array([[ 22,  -3,  29, -30, -33, -15,  -1,  17,  43,   8,  13, -27, -14,
         -9,   6, -13],
       [ 14,  -5,   8,  11,  -5,  -7,   3,   3,   8,  -3,  -4,   9,   8,
          0,  -2, -13],
       [ 15,  -1,  35, -34, -24, -13,   9,  14,  21,   0,   8,  -5, -12,
        -21,  10,  -9],
       [  1,   6,  22, -34, -18,  -2,   5,   7,   3,   3,  10, -15, -15,
        -21,  13,   5]])
->
array([[ 14,  -5,   8,  11,  -5,  -7,   3,   3,   8,  -3,  -4,   9,   8,
          0,  -2, -13],
       [ 22,  -3,  29, -30, -33, -15,  -1,  17,  43,   8,  13, -27, -14,
         -9,   6, -13],
       [ 15,  -1,  35, -34, -24, -13,   9,  14,  21,   0,   8,  -5, -12,
        -21,  10,  -9],
       [  1,   6,  22, -34, -18,  -2,   5,   7,   3,   3,  10, -15, -15,
        -21,  13,   5]])

array([[  6,  43,  -9,  30,   6, -14],
       [  5,  33, -20,  32,  18, -14],
       [  5, -17,  33, -27, -27,  13]])
->
array([[  5, -17,  33, -27, -27,  13],
       [  5,  33, -20,  32,  18, -14],
       [  6,  43,  -9,  30,   6, -14]])

array([[ 48,  16,  20,   2, -26,  32],
       [ -4,  33,   0,   2,   6, -26],
       [ 44,  38,  20, -10, -19,  43],
       [-16, -12,  -5, -11,  16, -41],
       [ 24,  22,  -6,  33, -35,  14],
       [  1,  14, -25,   7, -34,  48]])
->
array([[-16, -12,  -5, -11,  16, -41],
       [  1,  14, -25,   7, -34,  48],
       [ 48,  16,  20,   2, -26,  32],
       [ 24,  22,  -6,  33, -35,  14],
       [ -4,  33,   0,   2,   6, -26],
       [ 44,  38,  20, -10, -19,  43]])

array([[  8,  17, -14],
       [  6,  -4,  41],
       [ 48,  19,   1],
       [ -8, -14, -22]])
->
array([[ -8, -14, -22],
       [  6,  -4,  41],
       [  8,  17, -14],
       [ 48,  19,   1]])

array([[  5,  10,   9,  -7,  24,  10,  22,   7],
       [ 23, -17,   8,   9,   7,  23,   4,  -9],
       [-24,   9, -19,   0,  26, -28, -18,   4],
       [ -7,   2,  -4,  -1,  -2,  -8,  -3,   1],
       [-28, -11, -29,  10, -15, -40, -45, -11],
       [ 13,  20,  18,  -7,   1,  25,  20,  16],
       [ 11, -13,   9,  -3,  -1,   9,  21,  -9],
       [ 14,  -4,   6,   8,  -7,  18,  -7,   0],
       [ -5,   8,  -3,   2,  -5,  -2, -13,   6]])
->
array([[ 23, -17,   8,   9,   7,  23,   4,  -9],
       [ 11, -13,   9,  -3,  -1,   9,  21,  -9],
       [-28, -11, -29,  10, -15, -40, -45, -11],
       [ 14,  -4,   6,   8,  -7,  18,  -7,   0],
       [ -7,   2,  -4,  -1,  -2,  -8,  -3,   1],
       [ -5,   8,  -3,   2,  -5,  -2, -13,   6],
       [-24,   9, -19,   0,  26, -28, -18,   4],
       [  5,  10,   9,  -7,  24,  10,  22,   7],
       [ 13,  20,  18,  -7,   1,  25,  20,  16]])

array([[-25, -37, -38, -24,   7,  34,  32],
       [  5,  10, -44,   5,  16,   1,  37],
       [-30, -15, -15, -20,  -4,  27,  12],
       [ 29,  26,  40,  28,  -3, -39, -43],
       [-27, -17,  28, -31, -21,  20, -24],
       [ 13,  19, -41,   4,  23,   2,  36],
       [  4,  27,  -4,  23,  14, -18,   3],
       [  4,  14, -19,   1,   0,  -9,   8],
       [-30, -34, -37, -25,   4,  36,  37],
       [-17, -11,  32, -27, -19,  13, -37],
       [  7,  15, -14,   6,   5,  -9,  13]])
->
array([[-25, -37, -38, -24,   7,  34,  32],
       [-30, -34, -37, -25,   4,  36,  37],
       [-27, -17,  28, -31, -21,  20, -24],
       [-30, -15, -15, -20,  -4,  27,  12],
       [-17, -11,  32, -27, -19,  13, -37],
       [  5,  10, -44,   5,  16,   1,  37],
       [  4,  14, -19,   1,   0,  -9,   8],
       [  7,  15, -14,   6,   5,  -9,  13],
       [ 13,  19, -41,   4,  23,   2,  36],
       [ 29,  26,  40,  28,  -3, -39, -43],
       [  4,  27,  -4,  23,  14, -18,   3]])

array([[-19,  43,   3,  39,  -9, -16,  19,  24, -18,  10,  35,  20],
       [ 11, -17,  -1, -26,  15,  19, -21,  16,  10,  14, -37, -16]])
->
array([[ 11, -17,  -1, -26,  15,  19, -21,  16,  10,  14, -37, -16],
       [-19,  43,   3,  39,  -9, -16,  19,  24, -18,  10,  35,  20]])
---
array([[-14,   2,  37],
       [ 25, -47, -21],
       [ 15,   1,  -7]])
->
array([[  2,  37],
       [-47, -21]])

array([[  0, -12, -33,  -3],
       [ -4,  -3,  28,  -1],
       [ -3,  17, -41,   9]])
->
array([[-12, -33],
       [ -3,  28]])

array([[ 31,  32,  42,  22],
       [ 13,  16, -34,  12]])
->
array([[ 32,  42],
       [ 16, -34]])

array([[-36,  35,  20,  17],
       [  7,  -1,  12,  16],
       [  9,   4,   4,   7],
       [-10,  18,   6,  10]])
->
array([[35, 20],
       [-1, 12]])

array([[-5, 13, 42],
       [ 0, 13, 17],
       [ 8, -5, 35]])
->
array([[13, 42],
       [13, 17]])

array([[ 28,   8, -42,  38],
       [ 12,  24,   9,  18],
       [ 10,  30,  -5,  18]])
->
array([[  8, -42],
       [ 24,   9]])

array([[  0,   2,   1,   2],
       [  0,  20,  13,  42],
       [ -1,  -2,   3,  -1],
       [  1,   1,   2,   2],
       [-20,  22,  -3, -35]])
->
array([[ 2,  1],
       [20, 13]])

array([[-23,  50,  -3,  26, -15],
       [-12,  17, -25,  -1,  -4],
       [-25,  21,  -4,   9, -19],
       [ 42, -34,  24,  -7,  32],
       [-10,  -6,  15,  -1, -15]])
->
array([[ 50,  -3],
       [ 17, -25]])

array([[ 42, -10,   7,   5,   2],
       [-50,   0,  12,  -1,  18],
       [  0,  18,   0,  25, -11],
       [ 28,  -7,  -5,  -7,  11]])
->
array([[-10,   7],
       [  0,  12]])
